In the rows, zero is written as 128.
One turn sends every row of this set to another row. A few are shown first. Where does it send the rows asked after them?
ses: [125 128 135 125  82 128 169 133  88 122 148 141]
tar: [118 129 111 133  98 122 149 125  86 154 145 133]
zok: [124 140 142 120 143  95 139 140 100 129 142 140]
sem: [148 105 138 128 107 148 161 127 144 111 128 111]
Botir: [130 103 161 123 112 139 126 126 137 111 109 111]
reb: [140  94 128 130 137 146 119 140 134 113 122 124]
meke: [114 133 157 101 102 109 166 131 109 141 113 124]
Der: [131 138 103 123 117 134 162 138  88 133 152 151]
saza: [137  97 142 134 134 148 120 132 141 108 136 126]
Vevel: [130 130 132 114 145 161 132 123 122 124 126 165]
gez: [128 128 126 127  85 119 153 136  84 127 154 136]
nunu: [122 153 141 123 146 104 145 141 100 129 139 133]
nefi: [135 141 107 131 144 164 132 121 123 126 111 130]
fup: [138 125 161 119 137 138 127 128 144 100 129 124]
miz: [132 146 152 128 136 127 117 156 113 118 142 110]
Vame: [128 133 134 121 104 149 125  92 139 147 127 119]
novez: [157 122 167 126 125 125 152 143  89 128 122 137]
Dud: [126 152 147 115 135 161 134 144 103 113 110 145]
logum: [123 110 129 124 118 161 128 101 132 146 116 142]
Zomu: [116 117 123 118 113 133 132 152  75 122 130 155]
ladu: [125 113 114 116 109 117 171 116 123 151 112 111]
Velot: [121 106 137 109  84 125 146 126 127 134 121  99]
sofer: [ 97 145 108 109 115 122 162 128 116 116 137 146]
fugu: [123 131 134 124  96 111 161 135 106 135 116  91]
suneb: [159 121 149 137 105 120 156 118 103 150 132 109]
moso: [122 119 123 129 101 125 148  88 124 143 148 146]
Dal: [103 119  96 119 103 148 141 123 135 118 135 123]
Bunof: [117 107 119 114  97 126 170 126 116 145 110 110]
gemo: [117 115 111 119 100 150 125 112 120 158 138 130]
pum: [ 98 135 123 113 133 140 118 134 127 106 140 148]
Sof: [138 142 140 116 139 161 141 145 107 107 107 148]
Vati: [131 155 137 115 125 107 161 152  98 115 132 114]
Dafi: [156 119 158 129 126 146 130 129 114 145 107 109]
Dar: [138 145 159 131 136 110 151 139 113 100 132 127]
Zim: [128 134 135 132  99 157 127 100 137 139 139 112]
Padi: [137 135 126 136 144 148 146 141  98 111 134 164]

nefi -> sem
nunu -> Sof
Now find these:
Dal -> suneb
reb -> Zim
Botir -> gemo
Velot -> tar

One turn sends every row of this set to another row. A few are shown first. Where does it send the rows asked after them?
D: [116 126 130 145 129 128  95 155 135 154 121 124 135 116 106 116 111 137
 144 131 123 120 131  90 129 123 106 122 123 127 129 120 114 110 135 145
  97 138  92 124 157 109 121 125 122 158 150 113 104 131 127 123 131 132
 145  98 110 119 106 114 112 146 129  92 127]
X: [146 105 119 161 138 112 146 140 143 152 151 107 104 158  95 134 122 104
 122 132 113 134 112 146 136 128 135 130 147 138 135 102 131  98 121 135
 126 146  98 128 137 112 133 138 119 105 129 134 124 135 161 104 142 133
 134 129 123 105 131 163 128 114 101 152 105]
G: [133 140 122 153 149 139 141 127 140 126 129 170 126  81  95 142 148 124
 123 101 145 122 157  94 127 157 112 120 113 104  86 106 121 141 124 154
 125 130 154 128 123 146 127 108 129 142  96 118 140 124 111 137 140 137
 128 109 125 109 157 145 130 131 162 123 122]
A: [137 133 148 145 143 143 119 120 138  94 140 137 145  97  98 129 144 119
 139 134 134 137 131  91 134 127 142 148 110 165 154 108 131 103 140 128
 110 121 164 123 151 131 151 146 129 106 122 128 143 103 144 140 124 121
 126 139 112 107 152  96 121  92 148 140 115]
B: [134 130 133 130 115 146 118 135 150 115 135 107 133 117 114 126 120 180
 122  96 122 202 125 128 118 145 177 128 142 132 151 141 134 105 121 139
 127 130 134 141 146 119 121 117 137 139 120 121 145 119 150 151 152 123
 140 124 115 116 134 134 145 119 126 140 117]
P: [130 125 132 207 150  91 124 123 141 116 123 190 124 125 101 128 131 136
 157 117 119 142 127 114 130 129  70 124 116 127 140 141 143 136  99 143
 132 138 145 127 127 105 123 119 132 136 113 125 124 126 126 123 153 127
 132 127 119 115 136 116 134 129 124 139 110]
J: [115 116 132 143 106 125 136 133 144 126 124 115 127 117 115 131 123 146
 124 140 127  92 128 118 114 112 129  73 126 123  75 134 130 152 135 135
 123 138 138 144 140 125 115 134 118 132 107 126 173 127 137 107 130 139
 159 137 129 106 126 129 134  67 121 145 115]
N: [132 145 106 116 116 112 134 127 150 123 132 121 121 135 110  94 139 139
 116 136 124 132 102 135 136 150 128 156 124 132 128 139 126 132 111 133
 140 140  92 162 121 134  82 112 125 126 144 112 145 102 161 143 119 122
 131 130 140 117 128 134 164 125 128 151 120]
U: [127 100 140 150 118 115 114 144 134 162 134 132 121 114 112 130 135 138
 126 115 114 126 127 146 134 152 114 112 148 101  79 125 124 136 158 125
 139 153 136 105 157 123 104 109 130 133 127 133 127 118 138 144 146 150
 156  71 112 110 158 151 106 131 131 115 126]
C: [134 120 141 123 152 152 148 149 121 134 125 147 128 133  81 155 140 120
 113  97 111 140 125  83 136 161 121 105  99 136 104 158 134 143 111 164
 136 139 159 140 140 102 127 156 121 131 130 126 127 140 151 108 137 119
 145 116 154 146 141 125 126 126 149 129 125]
Y: [122 131 159 115 131 149 116 140 139 110 141 133 125 120 109 110 135 115
 136 131 114 149 132 100 119 147 103  98 118 150 109 111 136 136 100 115
 104 119 121 149 125 117 124 122 130 104 120 144 150 109 157 126 134 140
 131 139 118 123 168 116 134  64 174 143 112]
F: [148 134 134 147 144 113 119 136 140 120 117 124 121 119 113 132 124 121
 137 138 117 142 117 120 128 131  77 146 108 125  83 128 147 146 125 145
 112 135 138 139 152 152 122  96 117 142 132 132 129 130 138 145 134 147
 134 111 119 112 141 138 139 199 130 117 117]
V: [135 115 150 147 127 116 171 113 126 142 138 130 149 105  92 110 105 130
 137 116 117  96 122 136 106 128 102 130 112 136 127 109 176  95 105 141
 109 133 119 131 129 102 108 138 138 107 103 115 170 118 149 118 138 140
 139 150 138 106 131 119 128 153 134 131 125]
Q: [121 117 136 148 118 136 134 130 146 122 173 101 133 121 112 152 138 131
 148 124 116 143 137 109 137 121 177 101 140 122 184 128 136 130 145 145
 118 142 146 140 130 106 123 132 135 133 128 135 155 141 149 103 134 132
 154 113 118 113 126 127 132 110 136 138  78]
H: [157 114 153 126 125 131 128 133 123 141 120 125 136 127  95 127 110 102
 134 136 121 131  97 106 150 139 117 131 136 118 140  88 152  99 104 126
 108 140 124 122 145 127 144 144 118  90 100 131 139 126 123 135 143 131
 121 141 142 114 150  93 168 133 119 125 127]
L: [132 130 136 138 133 128 126 175 146 159 128 148 131 122 100 130 123 156
 126 110  99 115 156 102 146 129 142 137 107 123 131 143 130 151 154 142
 136 138 113  97 151 109 139 101 159 119 132 149 129  96 161 163 148 150
 135 122 141 120 148 138 143 113 114 153 119]
K: [119 120 119 122 161 122 140 134 128 133 139 141 140 113 110 124 146 137
 136 121  91 124 132 140 131 165 138 135 110 133 121 128 137 149 145 154
 120 121 155 136 147 136 130 100 147 174 134 161 134 121 143 142 148 142
 148  92 139 146 132 156 133 134 178 127 121]
Z: [127 107 131 121 127 151  98 102 167 130 148 130 120 112 105 123 125 138
 114 132 144 136 128 112 116 133 129 118 143 110  97 127 124 118 103 117
 158 114 111 103 101 129 143 131 120 129  89 134 127 113 108 141 141 125
 137 124 118 155 123 105 136 118 123 133 136]
M: [137 131 147 120 132 119 128 112 156 109 129 137 116  96 122  94 112 136
 141 132 100 125 121 136 116 109 124 154 112 135 133 155 141 104 119 157
 132 137 144 116 153 142 122 169 150 164 102 132 167 112 135 114 131 126
 142 132 151 135 139 130 111 143 142 160 117]
W: [137 137 145 143 110 137 119 136 128 128 154 122 108 132 116 129 110 109
 134 129 115 116 140 132  86 114 135 143 166 119 115 130 112 102 130 162
 120 133 126 113 115 122 136 139 109 125  97 154 112 124 146 120 154 135
 140 135 122 126 101 142 110 128  97 115  96]

K -> U
M -> J
Now find these:
H -> A
C -> L
W -> V

One turn sends every row of this set to another row. A few are shown first. Where does it send the rows asked after them?
dat: [130 120 151 105 103 113 101 141 153 105 109 133 136 108 139 121 114 133
 107 158 152 124 116 158 141 105 120 122 105 119 129 137 124 139 146 126
 106 120 170 148 120 122  93 136 123 117 129 145 154 129 122 120 150 130
 137 118 143 132]
bapat: [151 128 103 121 108 143 121 140 157 139 155 127 149 145 141 130 153 142
 141 108 128 137 116 125 155  99 106 117  94 132  97 131 136 125 121 156
 129 139 112 109 127 121 127 133 107 132 105 134 129 125 137 107 102 137
 151 130 124 132]
tora: [123 128 138 131 127 124 113 131 134 125 116 127 157 103 140 125 128 120
 148 130 114 129 157 122 129 103 120 116 122 146 159 138 127 138 124 179
 113 151 117 127 112 116 142 149 163 121 115 106 117 164 111 132 110 140
 125 143 110 129]
gizif: [125 109 130 117 115 130 139 126 141 141 139 118 110 152 127 131 136 123
 140 115 127 147 110 157 133 148 104 136 128 128  94 127 132 103 113 126
 127 125 141 136 115 132 118 114  96 124 128 131 114 108 171  78  89 127
 129 140 120 108]
tir: [124 139 119 162 149 142 124 160 114 159 120 102 127 125 108 136 116 147
 132 125  95 119 133 118 101 138 146 117 104 120 125 141 142 147 107 109
 147 133 120 119 130 109 140 134 134 134 111  84 127 121 120 101 131 130
 105 150 146 126]
feza: [114 127 129 139 123 113 139 125 117 135 124 128 157 110 117 141 166 122
 144 111 118 129 115 149 146 113  98 143 110 162 107 152 123 137 117  91
 122 116 125 183 137 150 126 112 133 107 102 129 123 133 109 139 116 129
 127 129 127 129]
tedas: [ 87 110 127 138 116 116 127  94 121 152 147 134 121 112 133 128 137 118
 144 142 114 127 151 136 124 157 124 131 122 122 131 149 116 155 129 140
  92 160 130 148 146 107 141 135 135 129 138 129 101 139 138 104  86 125
 124  98 122 136]
Vuku: [120 139 138 155 159 134 114 163 125 132  98 119 111 119 121 126 109 153
 148 148 119 118 146 114 103 133 129 131 141 119 113 124 134 153 130 107
 172 102 140 124 123 134 146 141 146 133 129 114 145 127 115 116 144 135
 115 115 155 123]
Tibu: [119 144 132 116 127 123 147 115 108 118 133 132 127 131 118 130 130 154
 126 174 111 144 138 106  92 152 127 109 108 118 125 101 137 156 128 110
 144 104 137 104 166 117 116 139 128 137 119 135 124 121 122 159 144 146
 127  96 132 131]
Kufi: [141 122 118 122 145 117 122 138 116 134 102 110 128 123  85 118 122 114
 125 155 116 121 133 114 139 140 175 128  91 112 141 133 122 144 140 113
 146  91 158 131 145 138 123 154 106 132 140 129 149 134 143 133 141 149
 131 127 145 124]
posag: [109 112 156 141 110 107 168 109  97 148 116  99 133  86 126 114 115 116
 129 131 154 130 137 127 131 126 150 110 128 139 157 133 126 119 133 133
 108 150 140 162 140 125 117 131 142 145 123 100 134 141 135 104 128 116
 135 148 105 129]
Zepad: [129 109 148 111 138 128 161 117 138 122 151 137 131 136 148 136 117 103
 137 119 137 124 129 118 154 123 107 121 127 133 118 150 135 116 134 108
 114 124  96 117 124 154 151 137 128 104 127 144 136 134 124 128 139  84
 155 120 115 130]
sarob: [115 147 156 113 119 106 109 135 165 113 108 150 116 118 145 119 123 149
 143 154 150 129 139 154 138 101 109 121 132 123 111 122 117 136 142 123
 131 144 159 139 122 135 113 133 131 106 154 154 168 142 142 118 125 149
 132  97 136 130]
katun: [127 122 124 110 113 113 138 126 114 134 147 126 131 136 145 126 159 142
 134 110 139 144 116 125 130  99 123 130 123 124 103 119 133  90 125 120
 143 140 112 131 111 130  85 104 126 127 106 102 148 121 131  98 137 129
 118 174 114 117]
Rumoz: [122 134 125 130 133 116 137 138  94 158 125  99 112 142  87 108 135 113
 142 138  92 139 114 104 123 137 177 116  99 111 138 129 109 129 121 131
 143 119 131  92 133 139 135 138 122 132 133 111 131 139 156 124 115 147
 114 135 113 125]
pefek: [116 128 142 114 106 104 115 114 126 151 149 145 164 126 146 126 113 141
 107 101 127 155 129 141 136 121 131 140 138 141 127 141 126 118 148 111
 135 116 120 139 121 152 153 125 136 126 121 125 101 135 182 142 118 149
 140 136 127 108]
vol: [103 138 148 116 100 100 124 120 145 105 115 136 140 123 133 123 123 162
 103 152 145 139 137 137 119 111 105 116 118 141  95 142 106 145 138 115
 113 129 164 140 132 117  94 127 116 130 164 133 161 119 140 124 150 133
 133 105 115 136]
nupog: [126 130 118 135 129 143 163 142 106 138 157 124 103 125 119 125 121 143
 156 147 104 128 120 111  96 161 131 102  98 108 144  84 138 138 104 135
 129 133 126 108 149 134 134 136 128 131 101 123 107 128 118 128 134 141
 132 121 133 124]

gizif -> katun
dat -> sarob
Vuku -> Tibu
Now find these:
nupog -> Rumoz
pefek -> feza
tora -> tedas

